Each path below is one point turned by a fixed rotation once a step. After each direction that follows a path, write how fast that rotation turns it, in degrees a step (0 if it stays still).
Each turn is a multiple of 5 degrees from 10 to 175, or 0.
Each row of a path follows its step; steps can be skipped.
Rotation 1:
step 0: [-1.33  0.41 -0.89  0.14 -2.37 -0.19  0.13  0.52  2.73  1.45  0.38 -0.13
  1.10 -0.44 -2.55  0.58 -0.48  1.21  0.18  0.54 -2.07 -1.63  1.86  0.46
 -0.77 -0.88 -0.75]
step 1: [ 0.56  1.65  0.04  1.76  0.55  1.48  0.09 -0.95 -2.10 -2.64  0.82 -0.33
 -0.54 -1.12 -1.12  0.23 -1.35 -1.86  2.51  1.04  1.41 -0.49  0.67  0.29
 -0.91  1.11  0.17]
step 2: [ 1.05  1.75 -0.07  0.33 -1.13 -2.17 -0.35 -1.84  0.63  0.55  1.05 -0.70
  0.22  1.65 -0.90 -2.28  0.62  2.54 -1.35  0.93 -0.20  1.57 -1.31  0.22
  0.81  0.99  0.97]
step 3: [-1.95 -0.93  0.84 -0.47 -0.48  0.98  1.86  0.83 -0.36 -0.09 -0.42  0.00
  0.06  1.98 -3.19  1.00  0.81 -0.82  1.81 -1.14 -2.60  0.34  1.36  0.26
 -0.60  0.64  0.45]
step 4: [ 2.09  0.29  0.00  1.27 -1.55  0.65 -0.55  0.78 -0.34 -2.27 -0.86 -0.92
 -0.59 -2.58 -0.25 -2.10 -2.56 -0.22 -1.39  0.70 -0.28  0.29  1.79  0.47
 -0.41  0.08  0.89]
step 5: [ 1.24 -0.11 -1.78  1.08 -1.23 -0.65  1.30 -1.90 -0.65  1.54  1.85 -0.84
 -0.34  1.65 -0.64 -1.44  2.75  0.11  0.56  0.28  0.40 -2.29  0.28 -0.80
  0.19  1.19 -0.67]
step 6: [-1.69  0.77  0.31 -0.04 -0.09  1.95  1.55 -1.09 -0.91  0.20 -1.45 -1.98
 -1.53  0.11 -1.41  0.88 -1.29  0.05 -0.35  0.65 -2.02  2.48 -1.57  0.58
 -1.60  0.00 -0.64]
step 7: [ 0.71 -1.30  0.54  1.95 -1.40 -1.65 -0.10  0.87 -0.88 -0.33 -2.34  0.08
 -0.11  0.49 -0.55 -1.81 -0.85 -1.55 -0.51 -1.31  1.10 -0.10  0.40  0.42
  2.45  1.70  1.99]
step 8: [-0.31 -0.64  0.34 -0.70  0.22  1.63  0.85  0.27  0.23 -0.02  1.16 -2.18
 -1.25  0.08  0.69 -1.66  2.20  1.25 -1.72 -0.23 -1.59 -1.29  1.52 -2.73
 -0.93  0.70 -0.33]
step 9: [ 0.38 -0.33 -2.01  1.02 -0.73 -0.10  1.03 -2.34 -0.76  2.27 -1.51 -0.35
 -0.71 -1.04  0.15  0.62 -1.96 -1.89  0.16 -2.00 -0.31  0.81  0.47  1.01
 -2.17 -0.81 -0.79]
Speeds:
[-0.35  0.17 -0.03  0.14  0.11 -0.02  0.93  0.47  0.04  0.72  0.57  0.39
  0.25 -0.55 -0.16  0.39  0.50  0.33 -0.33  0.11 -0.35 -0.87 -0.04  0.41
  0.80  0.86  0.32]
145
[ 0.39 -0.19 -0.65  0.37  0.00 -0.36 -0.80 -0.34 -0.16 -0.64 -0.21 -0.45
 -0.32  0.27  0.15  0.62  0.32  0.79 -0.22 -0.44 -0.29 -0.65 -0.24  0.56
  0.39 -0.22  0.93]
135
[-0.19  0.32 -0.01  0.30  0.01  0.06 -0.21  0.65 -0.12  0.57  0.16 -1.14
  0.71  0.49  0.70 -0.78  0.64  0.26  0.45  0.16  0.17  0.17  0.43  0.56
  0.37 -0.43 -0.09]
130
[ 0.59  0.72 -0.43 -0.45 -0.43 -0.41 -0.85  0.19 -0.07  0.53 -0.54  0.50
  0.03  0.35  0.22 -0.21 -0.33 -0.21 -0.61 -0.17 -0.06  0.05  0.22  0.66
  0.11  0.97 -0.64]
145
[ 0.23  0.05  0.53 -0.07  0.08 -0.49 -0.31 -0.42 -0.27 -0.08  1.18  0.19
 -0.36  0.55 -0.11 -0.62  0.33 -0.32 -0.98  0.12 -0.16 -0.32 -0.09 -0.46
  0.75 -0.60 -0.39]
125
Rotation 2:
step 0: [ 1.18 -0.50 -1.23  0.44 -1.66 -0.30  0.42  1.51  0.71  0.75 -1.32 -1.93
  0.80 -0.14 -1.21 -0.50 -0.17  0.37 -2.92 -1.13  0.25 -1.42  1.64  0.11
  0.09  1.07  1.03]
step 1: [-0.84  0.12  0.00  1.00 -1.12 -0.34  1.96  0.57  0.11  0.52 -0.02  0.46
  0.27  0.59 -1.32 -3.08  1.41  0.09 -1.71 -1.02 -2.13 -1.56  1.00  1.03
 -0.43  0.98 -0.34]
step 2: [ 0.16  0.58 -0.94  0.93 -2.22 -1.31  2.18  0.33  0.57 -0.22 -0.91  1.44
 -2.13  0.18 -1.13  0.64  0.04 -2.04 -1.32 -0.51 -1.23 -0.49  0.04  1.94
  0.74  0.46 -0.63]
step 3: [ 1.25  0.25 -1.16 -0.84 -1.12 -0.78  0.86  2.04  2.19  0.56 -0.80 -0.17
 -0.30 -0.84 -2.89 -0.06 -1.30 -1.34 -1.07 -0.44 -0.35 -0.13 -0.35  0.58
 -1.59  1.03  1.06]
step 4: [ 0.04 -0.49 -1.88  0.53 -0.46 -1.08  1.04  1.80  0.34  0.40  2.16  0.82
  0.09 -0.19 -1.72 -3.09 -1.18  0.93 -1.21 -0.49 -0.74  0.31 -0.95  0.90
 -0.63  0.89 -0.27]
step 5: [ 1.79 -0.11 -1.03  0.70 -2.65 -2.35  0.17  0.58  0.07 -0.15 -0.01  1.33
 -1.87  1.21  0.69 -1.53 -1.07 -0.13 -2.14  0.15  0.23 -0.31 -0.70  0.11
  0.40  0.11 -1.00]
step 6: [ 0.17  1.54 -0.19 -1.44 -1.25 -1.96 -1.03  0.55  1.00  0.20 -1.59  0.16
 -1.02  1.16 -1.60 -2.23 -0.65 -1.70 -1.07  0.68 -0.70 -0.32 -0.11 -1.11
 -1.96  0.12 -0.02]
step 7: [-2.08  0.85 -2.26 -0.22  0.06 -1.32 -0.89  0.31 -0.39 -0.05  0.38  1.23
 -1.10  1.20 -2.18 -1.14 -1.32  0.03 -0.13  1.26 -1.48  1.07 -0.73  1.22
 -0.89  1.21 -0.94]
step 8: [ 0.61 -0.62 -1.72  0.42 -1.81 -0.86 -1.22  1.04  0.93 -0.05 -0.52  0.62
 -1.43  0.99  0.04  0.90 -2.15  1.48 -1.65  2.24 -0.34  1.39 -0.08  0.03
  0.13  1.52 -0.08]
step 9: [-0.80 -0.15  0.33 -0.88 -1.39 -0.11 -0.74  1.06  1.58  0.42  0.02 -1.13
  0.11  1.18 -0.53 -2.00 -0.52  0.66 -2.44  2.22 -1.38  0.55 -0.08 -2.43
 -0.50  0.34  0.35]
Speeds:
[-0.31  0.29 -1.21  0.31  0.51  0.07 -0.80  0.17  0.20  0.21 -0.29  0.71
  0.03  0.07  0.50 -0.33  0.46 -0.27 -0.17  0.31  1.02 -0.19  0.42 -0.35
 -0.43 -0.22 -0.32]
40
[-0.65 -0.70  0.27 -0.01  0.05  0.49  0.43  0.69  0.83  0.16  0.14  0.86
 -0.12 -0.24 -0.06  0.92  0.18 -0.19  0.11  0.83 -0.08  0.38 -0.28  0.31
 -0.54  0.30  0.22]
70
[-0.08  1.47 -0.06 -0.43 -0.38  0.24  0.32 -0.44 -0.13 -0.36  0.09  0.12
 -0.62  0.23 -0.78  0.29  0.61 -0.25  0.64  0.55  0.38 -0.28 -0.11  0.28
 -0.12 -0.12  0.42]
85
[-0.33  0.33 -0.11  0.31  0.79  0.00 -0.47  0.28 -0.47 -0.03 -0.29 -0.46
 -0.28 -1.03 -0.87  0.60 -1.11 -0.37  0.07 -0.15  0.17 -0.03 -0.02  0.34
 -0.31  0.13 -0.37]
90
[ 0.65  0.42  0.14 -0.14  0.19  0.05  0.01  0.20  0.21 -0.53 -0.66 -0.14
 -0.57  0.17  1.07  0.38 -0.27 -0.06 -0.83  0.11  0.35  0.51 -0.07  1.15
  0.34 -0.21  0.19]
125
[-0.06 -0.57 -0.05 -0.55 -0.38 -0.08 -0.32  0.39  0.24  0.74  0.03 -1.26
 -0.49  0.00 -0.13 -0.12  0.28 -1.02  0.16  0.19  0.35  0.44  0.50 -0.12
  0.07 -0.52  0.52]
120
